[471 458 531  29 774 618 378] => 458
[211 895 172 460 202 236] => 895
[9732 4716 1409 7000 3745 8068 4653] => 4716
[ 19 224   6  46 204] => 224
[-14  38 -27  19 -24   2 -13] => 38
[-300 -771   49  709] => -771
[127 217 113 119 115  88  49] => 217
[ 77  75  40 179  97 118 231] => 75
[-240  978 -339 -803  -19 -585 -952] => 978
---
[[ 47   3 -18 -18  -3  -5]
 [-13 -28  13  10  -8  31]
 [-54 -39  26  -3  17  33]] -18

[ 52 -29  -1  21] -29

[[-47 -31  -5  -3]
 [ 10 -15  33   4]] -31

[-41  12 -47  37  18  10] 37

[[-25  20 -49 -43]
 [ 14 -15 -52   8]] 20

[-15 -52 -24  23  20  32 -22] 20
---
[[  5  43   1 -27   2  40]
 [ 19  -8   5 -12  23  -9]
 [-27 -32  -9  15  -8 -29]] → 23

[-41  12  10 -54] → -41

[-23  30  46 -29   0] → 0

[[ 13 -23  11  -2 -37   3]
 [ -9  12  18   6 -49  -9]
 [ -1  17  12 -19 -27 -23]] → 13

[  1 -31 -39  24] → -31

[ 40  21 -28  53 -30  20 -27] → 21

[[ 20  39  -2  -1]
 [  0 -15  11  14]] → 14

[-13  12   7 -19  10  31  40] → 12

[  1 -41  -8 -15 -21] → -15
---
[ 53  -8  -9   6 -20   9  45] result: 53
[-37 -40  -1 -15  -4] result: -37
[ 1 17  0 22 40 13 37] result: 1
[  2  51  20  -9 -26  54  21] result: 2
[-14 -33  46 -44  16 -39] result: -14
[-37 -50 -31 -42] result: -37
[-23   0 -41   6  -5   0  15] result: -23
[ -8  39 -40   7  48] result: -8
[  1 -46 -20  -1] result: 1
---
[[  4 -46 -50  25 -13  -3  53]
 [ 18  47  14   2   2 -17  -1]
 [ 12  24 -11  11 -10 -12  17]] => -46

[ 43 -48 -44  -6  -6  18 -27] => -44

[[  1   7  14 -11  36  42  52]
 [  7  16  45  22  14  22  21]] => 1

[ 29   7 -23  24 -53   9 -33] => -33

[[ 32  -6 -28 -49]
 [ 23  20   6  -3]] => -28

[ 20  31 -21 -53   0] => -21

[-29 -15 -23 -42  16 -40 -24] => -40
---
[-16, 39, -35, -36] out -36
[49, 1, -24, 22, -18, -3, 7] out 7
[-14, 12, 18, -12, -4, 40, -5] out -5
[1, -35, 16, 45] out 45
[-7, -41, 9, -15, -13, -14, -33] out -33
[-24, -45, -50, 0, 17, -18] out -18
[-34, -16, -2, -6, 29, 44, -28] out -28
[36, -48, 33, 54, -52] out -52
---
[[-24 -12   3 -10  36  19   7]
 [ -8   1  -1  -2   4   6   1]
 [ 10  39  22  -2 -35  -3  21]]	3

[[ -9   7  25   6  16  -7]
 [-32  44  12  -6 -23  16]
 [-20   3  23  16 -21  -6]]	25

[[-20   5  13  50]
 [-12  29  21   7]
 [-52  15  20   0]]	13

[[-49 -23   8   4   4]
 [ 13  -2  19  37  -3]
 [ 29  16  14  13  -1]]	8

[[ -1 -31 -22   1]
 [-23  -3   9  21]
 [ 22  10 -40 -26]]	-22

[[ 28 -33 -40  45  42]
 [ 12  -4   0 -22 -43]
 [ 29 -35 -37  41  38]]	-40

[[ 43 -19 -16   1]
 [-18 -12 -44  -7]
 [-26  30 -27 -16]]	-16

[[-25 -23 -19 -30 -10]
 [-20 -46 -18  -9 -17]
 [ 30 -22 -19  -1  36]]	-19
---
Q:
-25,15,15,-39,6,-43
-7,32,23,-25,-4,32
-14,47,11,-8,-12,47
A: -25

Q:
51,11,-11,-30,-1
-11,-2,-37,-20,-31
-16,2,14,-23,-53
A: 51

Q:
-1,-1,3,2,0,1
-1,2,-3,-48,3,1
-1,1,2,1,3,-1
A: -1

Q:
-22,-37,-5,37
-15,7,53,14
-34,1,53,8
A: -22

Q:
-15,-10,39,4,-19,1,15
7,-25,0,14,19,19,-9
16,-15,-14,-10,43,5,-28
A: -15

Q:
39,-46,-18,18,16
-47,-39,38,33,28
34,-20,6,-32,14
A: 39

Q:
-21,-25,14,-37,-41,-18
1,4,13,-51,-12,-6
11,-6,21,-49,-3,-5
A: -21

Q:
5,1,-6,1,-18
11,-8,-20,5,-41
11,39,-16,47,-18
A: 5

Q:
14,-19,21,-8,-8,-11
8,-26,-38,48,-15,-21
-4,-6,-16,-22,-15,10
A: 14
---
array([[25, 58, 85, 42, 88, 96, 68],
       [91, 87, 22, 62, 49, 60, 45],
       [81, 52, 93, 54, 87, 46, 91]]) result: 85

array([47, 94, 37,  5]) result: 37

array([[57, 89, 47, 68, 14],
       [55, 27, 49, 39, 35],
       [55, 27, 51, 45, 33]]) result: 47

array([437, 989, 756, 237, 178]) result: 756

array([[8858, 2319, 3160, 2082],
       [6959, 1275, 2098, 2338]]) result: 3160

array([ 39, -31,  15, -28]) result: 15
---
[ 55   3 -21  10  31 -29   8] -29
[ 39 -14  35  34 -11  28 -24] 28
[  6  49 -27  19  15  28] 15
[  0  32  48 -53] 48
[ 41 -43  47  20  -3 -47] -3
[-35  55   8   5 -13  10] -13
[ 24 -22  52  21  46 -27 -24] -27
---
-16   21  -41  -20  -26    1  -23 value -20, 21

-50   28  -22   17  -38 value -22, 28

 33   -3  -25  -20  -11  -40   17 value -20, 33

-46  -30  -31  -41   53  -15   14 value -41, 53

-36  -45   -6  -27  -26 value -6, -6

-16   46   13   36   -5   18   -2
-17   -9  -11   -1   -6   -7  -45
 13    2   -3    3  -23  -30    6
value -1, 46

 37   51  -13  -13  -18  -10   -6 value -13, 51

 -7   15   51  -14   26
  4   33   38   28   17
-26   53   40  -17  -11
value 38, 53

 31   -3    1    5   14
  9  -28   42   28  -23
 25    6  -10   -2   17
value 42, 42

 13    8   18   30   10   41   -9
 14   14   24   16   26   25  -18
 -6   13   -2   15   31   44   -8
value 16, 44
---
[-43 -35 -49  19] result: -35
[ 11 -16 -13 -20  45  14] result: -20
[29 43 33 41 30] result: 33
[-33 -21 -28 -48 -18 -41 -26] result: -18
[ -1 -44  21   1 -13] result: 21
[  3  41  43  -2 -17   0] result: -2
[ 22  17  45 -34 -11 -12] result: -34
---
[[  6 -10   8  13  51]
 [ -3  -9 -46   0  -9]] Out: 0

[[-45   8  36 -20]
 [ 44  -1  18 -38]
 [-31 -30  44  -3]] Out: 18

[[ 31 -12 -17  35  37]
 [-50  -2  27  25  19]
 [ 25 -14   3  17   1]] Out: 25

[[ -1  -7 -48  -2 -21  -6]
 [ 25  -9 -11  -2 -53  -7]] Out: -53

[[-33 -44  10 -13   6]
 [-13 -18   8   7  -2]
 [-15 -21  11  14  -4]] Out: 7

[[ -7  15  18  15  -1  -4]
 [ 11  30  -2  13 -16 -24]
 [ -4  14 -44  -9 -10   5]] Out: -16

[[ 35 -45 -31 -35 -14 -12  22]
 [ 41 -10  43  -4  -3  37   1]
 [-25  -2  -3  34   3 -22  19]] Out: 37

[[-19   5 -13  -4 -46  -1  46]
 [-10   8 -11  13  17  19  -1]
 [-12  22  -2   8   2 -42  12]] Out: 19

[[ 16  36  38 -13  -9  23  -5]
 [ 28  -3  13   0   8  -2 -19]] Out: -2
---
-99.26,49.32,-71.01,119.90 result: 119.90
0.12,0.11,-0.08,-0.15,0.11,-0.05 result: -0.05
-2.001,0.839,-1.307,-0.492,0.308,0.655,1.291 result: 1.291
-16.93,17.15,12.76,-17.46,-14.37 result: -14.37
0.086,0.295,0.045,0.362,-1.045,1.420,0.496 result: 0.496
172.69,-132.15,-160.71,183.28,-136.92 result: -136.92
-0.02,0.16,-0.01,-0.15,0.08,-0.05 result: -0.05
0.052,-0.191,0.123,-0.019,0.003,-0.010 result: -0.010
---
[ -11.481  187.735  -45.656  156.797 -115.400   -3.366] yields -11.481
[-0.40  0.07  1.70  1.65 -1.01] yields -0.40
[-11.2  -4.1 -10.0   7.6  15.2 -12.5] yields -11.2
[-19.524 -16.843   3.130  13.100   2.381  12.714   9.591] yields -19.524
[-0.02  0.00 -0.03 -0.04 -0.19  0.17] yields -0.02
[  9.47 -10.62  -5.76   2.47   6.48] yields 9.47
[ -40.2  183.2 -180.2  177.2 -158.5] yields -40.2
[-0.023 -0.168  0.114  0.029  0.081  0.097] yields -0.023
[-135.870 -139.365  -67.953  -77.647  158.222  -86.302  -55.524] yields -135.870
[ 1.37 -1.74  0.81 -1.65  0.00] yields 1.37
---
[ -7   0  37  -4 -47]
37, 37

[-34 -16 -22 -35 -43  32  39]
-35, 39

[ -9 -32 -39  -3  18 -22   7]
-3, 18

[  1   0  38 -13   1]
38, 38

[[ 37  15  14   8  15   5 -33]
 [-40   8  22   8 -33  19  -9]
 [-11   8  43  30  -7  11 -16]]
8, 43

[[ -8  29  20 -44  48  37 -47]
 [ 37  17 -12  -4  18  22   6]
 [-22 -38  34   3  10 -44   6]]
-4, 48

[ -3 -27  19 -45  28]
19, 28

[ 40 -42   5 -29  28]
5, 40
---
[[-35  -4 -21  12  -6 -43]
 [ 32  27  -1 -13 -17  16]] yields 32, -43

[[-4 13  1 52 -7 -5 -1]
 [ 5 19  5 15  8 -6 -2]] yields 52, -7

[[ 30  21  26 -24   6 -19]
 [ -2  -8  46  36 -36   5]
 [ 32  22  32 -23   4 -20]] yields 46, -36

[-10 -51 -40  29  22  31 -21] yields 31, -51

[[-37 -15 -23  19]
 [ 11 -11   7 -22]
 [ 14  -7 -53   5]] yields 19, -53

[ -1 -12  43 -42   1] yields 43, -42
